In the data rows, the value 128 means zero.
Here are some numbered points:
[158 132  98 135 136 162 117 157  97 138  71] 0
[129  77 162 152 106 149 125 110 101 160  80] 1
[133 107 123 105 131 145 108 136 157 104 105] 2
[129 158 157 148 136 149 138 162 157 113 114] 3
[ 52  60 170  50  55  51 202  51 199  70  67] 4
[129 149 157 148 114 132 130 115 131 160 118] 5
[150 149 102 152 140 157 143 153 127 100 135] 6
[141  51  55  58  55  64  96  76 178 190 173] 7
[150 136 145 118 127 106 121 153 135 130  76] 8
[107 145 123 152 144 136 143 153 131 121 110] 9
[163 136 110 122 140 119 100 106 152 138 161] 10
[137 128 136 122 148 132 130 149 131 117 165] 11
[133  73  89 126 102 149 134 140  93 155  67] 12
[120 175 132 131 123 132 130 153 114 130 178] 13
[180 107 119 101 157 123 143 128 123 160 131] 14
[167  77  85 148  84 128 130 136 127 147 165] 15
Which five points above are nearest to each new point, looking only along the 4 directions in which the numbered points spread most? Their numbers follow each, nearest first.
[150 119 132 122 140 140 130 136 118 130 161] 11 10 14 13 6
[141  98 136 144 102 128 121 115 165 134  97] 8 2 5 14 1
[154 102 106  92  93 174 104 119 123 126 131] 14 15 2 10 8
[103 158 153 152 140 128 121 128 157 168 173] 13 5 11 10 3
[150 175 166 156 119 149 147 140 135 117 156] 13 3 11 9 5
[137 119 157 148 161 153 143 149 123 134 169] 13 11 5 6 9
[150 158 106  97 123 132 125 166  80 109 101] 6 8 0 9 2
[146 166 115 144 161  89 113 179  89  83 110] 6 9 3 11 8
[ 56  56 166 152  67 145 194  81 174 185  54] 1 5 12 8 4
[158 149 170 148 114 157 125 149 161 143 144] 13 5 11 9 3
[154 111  93 122 127 162 155 140 182 134 182] 10 11 14 13 15
[171 124 153 135 106 136  87 115  89 126 156] 5 14 11 10 15
[158 154 102 139 123 145 143 128 114 104 169] 11 13 10 6 14
[116 107  59 114 114 106 134 140 174 121 182] 10 14 11 15 2
[137 132 136 148 140 132 113 115 101 104 135] 9 11 5 6 3
[ 52  51  51  50 195 191  62  51  59 202 191] 15 14 10 12 7
[ 73 141 166 148 119 128 130 115  89 151 139] 5 9 3 13 1
[124 149 153 148 131 162 125 115 178 155 161] 13 11 5 10 9
[124 154 127 118 170 136 125 128 101 138 178] 13 11 10 6 9
[158 149 123 105 127 132  87 157 110 109 131] 6 11 14 9 2
[167 149 170 148 131 149 147 153  84 126 131] 9 3 5 6 13
[ 82 175 140 101 178 106  91 170 114  75  84] 3 9 6 8 2
[163 158 140 165 136 162 143 136 135 155 105] 9 6 5 3 8
[137 141  93 114 144 123 108 115 114 134 122] 14 2 11 10 6
